Families of rows that turns and mirrors carry onto each other, the same ones carrying the whole set onto itself: the rest of each named row's family, in list order:
4 families of 4 rows:
Z_747: [ -9, -11, -30,  -9,  -7, -18,  20, -40,   1,  42,  34,  14, -45, -23,  21]
Z_777: [ 11,  10,   2, -13,  -7, -31,  -7,  -2, -41,  21,  22,  13, -41,   1,  23]
Z_359: [-21, -19, -14,  -9, -14, -20,  21, -38,  16,  45,  29,  15, -38, -20,   8]
Z_881: [-24, -22, -23,  -6,  -9, -15,  20, -35,   2,  30,  36,   4, -49, -23,  15]
Z_949: [  6, -31, -10,  19, -27, -34,  14, -28,  16,  23,   9,   4, -17,  13,  41]
Z_198: [  7, -43, -12,  24, -35, -33,  17, -14,  11,  17,  17,  17, -25,   0,  34]
Z_69: [ 29, -36,  10, -30,  -2, -50,   8, -29, -24,  22,   7, -12, -30,   4,   1]
Z_703: [ 28, -37,   6, -17,  -7, -49,  11, -15, -21,  25, -10, -12, -28,   6,   0]
Z_252: [  2,   0,   5, -15,   1, -25, -12,  -4, -38,  31,  36,  16, -37,  -1,  15]
Z_57: [-19, -14, -18, -13, -16, -16,  16, -42,   3,  33,  39,  24, -39, -20,  17]
Z_594: [ 14, -36,  -6,  17, -35, -42,  24, -21,  19,  16,   8,   4, -31,  -1,  33]
Z_695: [  1,   7,  18, -16, -15, -21,  -4,  -4, -34,  36,  28,  18, -33,   2,  13]
Z_583: [  4,   0,   8, -26, -19, -33,  -9,   7, -32,  24,  33,  17, -39,  -3,  12]
Z_706: [ 25, -42,  14, -11,  -5, -46,  13, -20, -24,  14,  -3,  -2, -31,  -1,  -8]
Z_329: [  9, -40, -15,   7, -29, -47,  11, -19,  20,  13,  15,   3, -25,   7,  41]
Z_195: [ 38, -32,  11, -15,   0, -51,  13, -25, -23,  29,  -2,   9, -29,  -1,  -2]

Which other rows belong to the same family as Z_329? Z_747, Z_695, Z_706
Which other rows belong to the same family as Z_69? Z_777, Z_359, Z_198
Which other rows belong to the same family as Z_57? Z_703, Z_252, Z_594

Families of rows that turns and mirrors carry onto each other, the same ones carrying the whole set onto itself: the rest of each named row's family, in list order:
10 families of 4 rows:
Z_869: [-12,  24,  14,  19,   6,  -2,  43,  -7, -18,   0,  14,  -7,  -1,  -5,  30,
   4,  31,  -2,   0]
Z_759: [  4,  24,  29, -32,  -7,  -7,  28,  -9, -23, -49,  13, -34, -17,  -7, -30,
   1,   2,   1,   6]
Z_532: [ -7,  31,  16, -26,  36, -12,  29, -15,   3, -43,   7,  12,   4, -14,  22,
  -2,  -2,   5,  -7]
Z_212: [ 20,   6,   1,   0, -24, -12,  13, -26, -19, -14,   0, -44, -27,  -8,   8,
 -16,  22,   1, -31]
Z_332: [ -4,  17,  18,  11,  -1,  -2,  57,  -6, -23,  -6,   4,  -3, -13, -18,  31,
   9,  30,   2,   1]
Z_303: [ 11,   7,   1,   1, -31, -11,   5, -40, -11, -21,   8, -32, -26,   2,  14,
 -19,  22, -11, -22]
Z_655: [-15,  10,  26, -26,  35, -24,  19, -21,  -1, -34,   4,   9,   6, -14,  22,
   0, -11,   3,   1]
Z_585: [-13,  16,  17, -14,  40, -11,  14, -18,  11, -35,   2,   7,  10, -20,  24,
  -6,   0,   1,  -3]
Z_758: [ 22,   3,   1,  -4, -24, -10,  17, -35, -16, -31,  11, -37, -33,  -6,  14,
 -21,  14,  -4, -29]
Z_101: [ -7,  25,  17,  18,   5,  -5,  47,  -5, -11,   4,   4,  -6,  -9,  -8,  29,
   3,  30,  10,  -9]
Z_122: [ 12,   1,   2,  -3, -23,   0,  14, -38, -11, -21,   5, -49, -21,  -8,  18,
 -23,  27,  -6, -20]
Z_767: [ -8,  24,  25, -25,  40, -14,  20, -14,  14, -28,   4,   2,   9, -16,  16,
   9,  -1,   7,  -8]
Z_681: [-16,  22,  13,  13,  -8,   1,  51, -13, -15,  -1,  12,   1,  -8, -11,  33,
   5,  16,  -2,   2]
Z_265: [-15,  20,  28,  25,   6,   2,  39, -12,  -9,  -4,  15,  -5,  -2,  -7,  29,
  -2,  34,   2,  -4]
Z_539: [ 14,   8,  22, -33, -16,  -3,  21, -25, -17, -50,  -1, -22,   8, -12, -29,
  -8,  -1,   3,   6]
Z_575: [ -5,  23,  30,  17,   9,   2,  36, -11, -32,   4,   7,   1, -11, -14,  14,
  -1,  27,   5,  10]
Z_547: [ 19,  12,  23, -37, -12, -12,  16, -18, -21, -47,  12, -24,   4,  -7, -31,
   1,   4,  -3,  -4]
Z_559: [ 10,  20,  29, -38, -20, -13,  19, -28, -20, -48,   1, -17,   4,   2, -27,
   1,   0,   0,  -6]
Z_239: [  0,  21,  21, -25,  38, -15,  22, -11,   7, -39,   9,   9,  13, -11,  24,
   4,   3,   3,  -8]
Z_527: [ 13,  16,  26, -36, -10, -10,   9, -21, -13, -38,   5, -31,   1, -10, -34,
   5,  -2,   5,  -7]
Z_103: [ -3,  27,  20, -22,  37, -16,  -1,  -9,   5, -37,   2,   5,  -5, -12,  28,
 -12,   4,   7,  -4]
Z_223: [ 14,  -1,   0,  -1, -25,  -9,  17, -31, -21, -27,   5, -43, -30,   1,  23,
 -24,  22,   9, -12]
Z_581: [  4,   9,  31, -33,  -6, -20,  14, -35, -19, -48,   8, -23,  -2,   4, -31,
  -1,  -3,   0,   6]
Z_238: [-17,  17,  24,  14,  -8,   1,  40,  -5,  -9,   2,  11,  -9,   2, -11,  34,
  -2,  31,   3,   3]
Z_301: [ 13,  -2,   5,   4, -23,   1,  10, -33, -26, -20,   9, -44, -21, -18,  11,
 -22,  18,  -6, -23]
Z_612: [ 15,  -4,   0,   0, -30, -13,  17, -37, -22, -20,  -1, -34, -26,  -9,  17,
 -18,  14,   6, -25]
Z_61: [ 11,  21,  25, -37, -17, -17,   9, -17, -17, -50,  12, -18,  -4,  -5, -32,
  -7,   3,  -2,  -8]
Z_179: [ 13,   3,  -2,   2, -24,  -9,   6, -28, -23, -22,   9, -46, -19,  -5,  14,
 -16,  19, -10, -27]
Z_99: [-11,  15,  21,  18,  -2, -12,  48, -17,  -9,   1,   8,   3, -11,  -4,  25,
   1,  35,   9,   0]
Z_321: [ -8,  21,  20, -33,  31, -22,  27, -21,   7, -35,   2,  15,   7, -18,  22,
   0,   0,  -6, -10]
Z_107: [ 22,   3,   9,   2, -25, -14,   4, -30, -17, -27,  -3, -30, -26,  -2,  19,
 -16,  32,  -3, -27]
Z_9: [-16,  16,  18, -26,  32, -15,  22, -19,  13, -35,   3,   2,   9, -14,  22,
  -2, -11,  12,   1]
Z_793: [ -8,  11,  30, -22,  30, -21,  25, -13,  20, -42,   5,   9,  11, -14,  22,
  -4,   8,  -2,  -7]
Z_658: [-12,  23,  32, -22,  31, -21,  13, -10,  19, -35,   8,  -4,   7,  -8,  25,
   0,  -5,  -7,  -7]
Z_194: [ 10,  21,  22, -36,  -8,  -1,  15, -25, -19, -36,   1, -31,   3,  -8, -29,
  -3,  -7,  -6,  14]
Z_286: [ 14,   0,  21,   4,  -8, -13,   9, -31, -19, -31,   9, -44, -35,  -7,  21,
 -15,  12,  -5, -35]
Z_936: [  1,  10,  28, -24, -18,  -7,  17, -21, -15, -51,  11, -33,   0,  -5, -36,
   0,   1,  -2,   0]
Z_343: [ -5,  26,  21,  16,  -1,  -4,  44,  -6, -15,  -1,  13,  13,  -6,  -7,  25,
  -1,  27,   7,   4]
Z_255: [-14,  13,  18,  11,  -3, -13,  43,  -4, -13,  -2,  14,  -4, -15,  -7,  34,
  -6,  35,   9,  10]
Z_481: [  1,  11,  25, -36, -15, -18,  13, -25,  -5, -41,   9, -26,  -1,  -3, -35,
  -4,   2,   2,   6]

Which other rows belong to the same family as Z_265? Z_532, Z_301, Z_61
Which other rows belong to the same family as Z_575? Z_759, Z_103, Z_286
Which other rows belong to the same family as Z_581? Z_655, Z_223, Z_255
Which other rows belong to the same family as Z_321? Z_122, Z_559, Z_238
Which other rows belong to the same family as Z_481? Z_612, Z_99, Z_9
Which other rows belong to the same family as Z_658? Z_332, Z_107, Z_194
Which other rows belong to the same family as Z_758? Z_585, Z_936, Z_343

Families of rows that turns and mirrors carry onto each other, the same ones carrying the whole set onto itself: the rest of each named row's family, in list order:
4 families of 8 rows:
Z_181: [ -3,  27,  -4,   3,  16, -10,  19,  -3]
Z_121: [ 13,  18,   9, -20,  27,   5, -11,  -7]
Z_48: [ -1,  11,   2,   9, -35,   8,   6,  -4]
Z_47: [ -7, -27,  19,  19,  18,   9,   0,   3]
Z_461: [ -5, -28,  18,  11,   6,  26,  -1,   0]
Z_631: [ -2,   8,  -1,  -7, -33,  19,   1,  -4]
Z_470: [ -9,  -3,   7,   9, -34,  13,   2,   3]
Z_811: [-2, 27, 31, -9, 15,  1, 12,  8]
Z_862: [-23,   5,  15,  19,  -7,  13, -18, -12]
Z_867: [ -6, -31,  15,   4,  11,  26,  13,  -9]
Z_207: [ 8, -8,  9, -3, -7, 23, 19, 23]
Z_93: [ 10,   2,   9, -25,  24,  17, -14,  -8]
Z_177: [  2, -20,  22,  10,  21,  26,  -5,   0]
Z_662: [ -8,  16,   6,  13,  14, -14,  21,  10]
Z_754: [ -1, -13, -12,  -5,  -9,  30,  11,  15]
Z_567: [ -9,  -3,  16,  22,  -4,  11, -17, -23]
Z_828: [ 22,   1,  -8,   2,   7, -14,   7, -17]
Z_920: [ 12,  19,   9, -13,  17,  11, -22,   4]
Z_451: [  1,  21,   2,   9,  12,  -6,  31, -12]
Z_450: [ -5,  29,  15, -16,  24,   9,  11,   8]
Z_805: [-13, -14,  17,  21, -14,  14, -10, -18]
Z_224: [ 16, -21,   6,  -8,  -6,  16,  20,  13]
Z_734: [ 15,  14,   2, -22,  11,  21, -14, -18]
Z_403: [ 10,  -1,  -8,   3,  13, -16,  -7, -24]
Z_234: [-11,   1,   2,   2, -30,   6, -12,   8]
Z_320: [  2, -17,   7,   1, -13,  28,  11,  18]
Z_498: [ 17,  15, -20,   6,  15,   4,  -6, -17]
Z_704: [-14,  22,  14, -19,  13,  15,  13,  15]
Z_848: [-15,  21,  -4,   7,   3, -17,  19,   2]
Z_859: [ 14,  16, -10,  -2,  18, -12,  -6, -20]
Z_944: [-17, -14,  27,  12,  -8,   1,  -9, -14]
Z_287: [-16,  29,  18,  -9,  20,  19,  -2,  10]

Which other rows belong to the same family as Z_181? Z_121, Z_461, Z_470, Z_450, Z_805, Z_320, Z_859
Which other rows belong to the same family as Z_920? Z_811, Z_867, Z_754, Z_451, Z_234, Z_498, Z_944
Which other rows belong to the same family as Z_631? Z_47, Z_862, Z_662, Z_828, Z_224, Z_734, Z_287

